Where one turn sends some rows of the set: a few examples, then the rows asked
Z272: [  9   6   7   6  16  -7   7  -2  -5 -10   6   6 -23  -1   6  -2  14  -9
  -8  13]
Z946: [  0 -11  11  22   8   7   5  20  -4 -11  -3  -6 -20  -2 -15   6  19   6
   1  -4]
Z602: [ -7  -9   4  13  -4   7   9   9  -8  -7  15   5 -19  -7 -18  -1  28  -6
  -6  13]
Z205: [-19  -3   4   4  -8 -12  17  -4 -13  -2 -11  -9 -13  13  13 -12   1   1
  -8  16]
Z375: [ -3 -12   0  34 -17   3  16  -2  19  15  -4   4  -9  -3   9  -9  11  -5
   0  15]
Z343: [  3 -16  -4  15  -7   1  -6  22  -5   5 -12 -18 -17  19 -11 -14  -2   1
 -18  -2]
Z781: [  4 -11   1   6 -12   8   2   5   6  -2   7 -20  14   0  -4 -20  14 -14
 -18   1]
Z656: [ 11 -27   5   1   4  -2  10  -8   7   3  11 -19  -5  -3   4  -2  13 -14
  -5 -12]
Z330: [  5 -10   1  12  10  18   9  -4  19  -8  -1  15 -16  -5  11   4   7  -1
 -12   5]
Z186: [ -4 -25   0  15  14  -6  -5  -8   2   4  -1  -8 -10  -9  -8  -8  18   4
  11   9]
Z711: [ 12  -4   2  -5   1   9  17   1   0   3  12 -15 -12   1  10 -12  -9 -15
  -5  -6]
Z957: [  5 -17  -6  14   4  -5 -16  14   6   4  -1 -23  -3   9 -10  -6   2 -12
 -15   0]
Z24: [ -5  -2   5   5  -5  12  17   5  20   9 -14  -3  -7  -5  17  -8  17  -5
 -18  12]
Z786: [ -8 -19  -2  30 -10   5   9   1 -16   0  -8  -6  -7  -2 -11 -23  22   8
   1  -3]
Z409: [  2 -15  -1   2   3   3   3   4  18   1  -1 -20 -20  10  12   6  -2 -11
  -5  -6]
Z508: [  0 -11   3   7 -23  11  12  11  -8   1   0 -13   1  12  -4 -27   4  -3
 -20   1]
Z513: [  5  -6 -14  28  -5  10  -6   5  15  17  -7   0   1  -9   5  -4  -1 -10
 -15   4]
Z38: [  9   2  -2  14   8  -8   6  13 -10  -3  19   1  -1  -2  -6  14   1 -11
 -17   7]
Z575: [  3   3  -5   6  -4   4  13   0  -6  -6  18   6   9 -11  -8  -1  -7  -4
  -2   6]
Z922: [ -3 -25  -9  10  -5   1  -2  15  -1   4   8 -14   4  10 -13 -12  19  -6
 -26  -2]
Z981: [ -3 -21  -5   3  -2  14  19  11  -2  10   3  -7 -25  17   6  -7  -6   4
 -13 -10]
Z429: [ -7   2  -2   4  -1  -7  20   0   3 -13  -4  12 -13  15   9   8  12  10
 -15   5]
Z878: [ -7 -28  -4   2  -4 -10  15   6  -4   3   7 -14 -18  19   1   8  11  -1
 -17 -11]
Z133: [  4 -17   4  -3  -5   8  28  11  -7   2  11 -10 -17   5  -1 -10  21  -2
 -14 -14]
Z190: [-14  -4 -24  22  -7  -8  24   6   3   7   5   8   6   1   0 -10   0   3
  -1   4]
Z319: [  0 -17 -10  13   6   7  17   4   1  18   6  10  11  -6   4  -3   0  10
 -24  -3]
Z823: [ 10  -8   5  12 -13  10  -2   9   0   2  -9 -20  -5   9  -1 -24 -11  -7
  -9   2]
Z327: [ -2   4 -15  21  -4  -3  12  15   6   1   5   6 -14 -14  -8   1   9 -23
  -8  11]
Z42: [ -1 -31  10  25   4   0   3 -11 -11  -2  -9  -7 -19  -2   1 -10  -4  -2
   4   6]
Z212: [ 10   8   4  29  -7   9  -3  11  -6  -5   3 -10 -12  -8  -8  -8  11 -17
   2   8]
Z479: [ -3   3 -17  25  -7   3   5  17 -19   7   7   4  -2   6 -10  -7  -3   7
 -13  -3]
Z844: [ -4 -11  -5  23 -13 -15  -1 -13  -4   2  -8 -13  -1  -3   8 -13   9 -19
  -6  16]
Z257: [ -3 -13  -8   8  17   3  13  -5 -12  -4  10  18 -13   3   1  -8   0  11
 -11   0]
Z560: [  6 -16   9  12  12   1  17  -1   0  -2 -11  10 -20   1   1  -8  24  18
  -5  -3]
Z522: [-14   8   5  19 -17 -12  10   2   0   8  -7  -3 -15   7  -2  -8  16  12
   9   5]
Z468: [ -7  -7  -9  21   2   0   3   9  -3   8  -4   9 -15 -17 -21  -8  11   5
   5 -12]
Z938: [ -6 -19  -5  15  -2 -23   8   0  -7  16  -9  -3 -23  13   2  -4   6   2
 -10  23]
Z372: [  4   6  -2   7  -6  -7  12   9  19   8 -22  -5 -10   3   9   0   0   7
   0  13]
Z21: [-18  -1 -15  16 -16  -5   7  12   4  10 -17  -5  -5   9   2  -5  23   5
 -17   3]
Z664: [  6 -13  -5  17 -16  15  25   9   7  11  -6  16  -9  -4  -1  -3  -7   6
 -17   8]
Z561: [ -1 -10   5  27  -9 -14  -3 -10 -11  14   2   2 -21  -8  -7  -7   0 -12
   1   8]
Z707: [ 11 -20   5  16   5 -12  13 -20   0  -3  -3  10  -9   3  15   0  -1  -1
 -11   9]

Z212 moves to Z479
Z560 moves to Z272
Z561 moves to Z468
And these:
Z664 moves to Z372
Z205 moves to Z42
Z957 moves to Z922
Z711 moves to Z981

